One turn moves every row onto another: examples first, then more rows asked
k933: [-22 -18 -19  22  50   8 -13   3 -47 -20  31  41  23  16  37 -23 -25 -20]
k729: [  4  17 -13  -1  14  63 -45  28 -28 -19   5 -10  35  18 -18 -33   4 -44]
k926: [ 40  42   3   9 -25  39   8  27 -23   5  -9  48  19  -7  37   1 -28  -8]
k479: [ 15  16 -31   2 -11  54 -21  44 -33  -5  -2  -2  14  26 -29 -26 -28 -52]
k262: [ 10  72   8  20  16  -9  -5 -22 -32  -3  24 -22  -7 -24  28 -25 -24 -15]
k16: [  2  71 -15  19   6 -14  -1 -37 -19   9  21 -12 -12  -4  19 -20 -28 -16]
k266: [ 10  82 -28  15   2  22   6   3 -50  22   0 -34 -16  35  -1 -21 -18 -14]
k171: [  5  43  -6  -9  34  53 -45  21 -32 -31   3  -6  28  19 -21 -27  12 -45]
k738: [  0 -23 -21  -9 -18  32 -17  12 -14 -17  21  37  36  17  24 -31 -37  10]
k555: [ -7 -38 -12   9   2  31 -33  19 -38 -13  28  36  22   6  24 -42 -24   0]
k98: [ 24  41  25  29  -3  43 -23  33 -46   6  -7  33  23 -20  46 -11  -1 -10]
k357: [  9  29 -31 -14  17  16  22  16 -59   1 -20  44  23  39  52  -9   1  26]
k165: [ 46  20   6  -9   1  34  14  17 -20  -8  12  64  -6  -7  29 -29 -15  10]
k986: [ 16  79 -30 -17  11  21  12 -20 -19   2  14 -23 -10  42  -2 -31  -6   9]
k853: [-23  32 -27  13  -6   0   8  32 -36 -20  -2  21  51  31  52 -25 -54  11]
k144: [ 21  60  -5  11  12 -12  10 -30 -22  -5  31  -8 -18 -18  19 -19 -35 -19]
k909: [  5  15 -24 -13  40  22   7  -1 -57  -4  -8  49  22  33  52  -6  19  16]
k920: [-13 -21  -8  27 -15  31 -37  39 -53  -2   8  16  32   5  32 -38 -32  -1]
k952: [ -6  20  -9 -12   7  64 -54  26 -23 -17  10  -7  33  20 -11 -26  -2 -40]
k786: [  9  13 -29  -5 -12  54 -25  40 -30  -1   6   3   7  26 -25 -21 -37 -51]
k77: [ 11  17 -24 -23 -11  42  -9  52 -32 -14  13   2  -8  31 -22 -65 -33 -11]
k260: [ -2  73  -8  25  10 -15  -9 -33 -27   9  19 -18 -11  -7  23 -24 -21 -14]
k787: [  4  27 -31   9  14  17  13  27 -78  15 -26  40  17  35  51   3  -6   4]
k329: [-10  22 -22   0  62   0   5  -8 -48  -9  -1  34  16  29  56   4  10  -7]
k690: [-12  26 -29  20  48  -2  10  16 -70  10 -13  27   6  27  54  10  -7 -20]
k320: [-17   5 -26 -10  24   7   3  -6 -12 -33  22  43  46  32  42 -22 -36   7]
k5: [  0  12 -24  11  36  24  -1  11 -76  10 -13  42  18  28  49   5  14  -5]
k838: [ 14  48  -9 -29  27  41 -20  33 -30 -41   8  -5  10  26 -20 -66   6  -5]
k593: [ -2  64  -8  22  18 -16  -6 -34 -27   7  26 -13 -19  -9  20 -34 -18 -10]
k237: [  4  57 -20  25  34  29 -16 -14 -58  22  16 -28 -24  23  -5 -18   3 -33]
k330: [ -6  44 -32   5  26  -9  30  25 -61   3 -21  24  10  37  59  -4 -22   4]
k759: [ 16  62   3  13  22 -14   2 -24 -32  -5  32 -13 -22 -22  23 -33 -26 -14]
k866: [ 17  41 -26   2   8  48 -20  38 -41 -13  -7   2   7  25 -32 -14 -24 -64]
k19: [ -1  24  -4 -27  10  51 -40  36 -27 -28  15 -10  19  25  -8 -68  -1   1]
k97: [ 24  47 -29 -19   3  34   4  49 -37 -22  -1   5  -9  33 -33 -53 -30 -25]
k702: [ 30  20  28  12  21  37 -15  23 -43  -6  16  47   0 -19  39 -41  12   8]
k985: [ 11  55 -20  -6  43  30 -10 -36 -26   2  29 -17 -17  32  -5 -26  16 -10]
k169: [  9  22 -10 -22  15  50 -30  34 -24 -32  13 -10  24  25 -17 -70   6  -6]
k493: [ 20  20 -30 -19  -9  41  -3  50 -29 -17   6   0   1  33 -29 -65 -26 -14]
k371: [  4  65 -13  16  13 -16   1 -39 -19   8  27  -7 -21  -4  17 -30 -25 -12]
k547: [-29   9 -19  44  20   2 -11  38 -70  -5   6  21  27  16  45 -27 -45 -15]
k543: [ 14  73  -1  14   7  -7   2 -29 -22  -3  20 -19  -3 -20  24 -11 -33 -22]
k451: [ -7  -5 -18   8 -35  32 -22  31 -29  -8   3  19  46  15  32 -29 -44   9]
k755: [ -7  41 -27 -16  42  -6  23   1 -40 -11  -9  32  21  39  61  -8  -3  17]

k555 -> k738
k19 -> k77
Now find these:
k16 -> k260
k702 -> k165
k787 -> k5
k262 -> k759
k171 -> k838
k330 -> k690
k985 -> k986
k547 -> k933
k493 -> k479

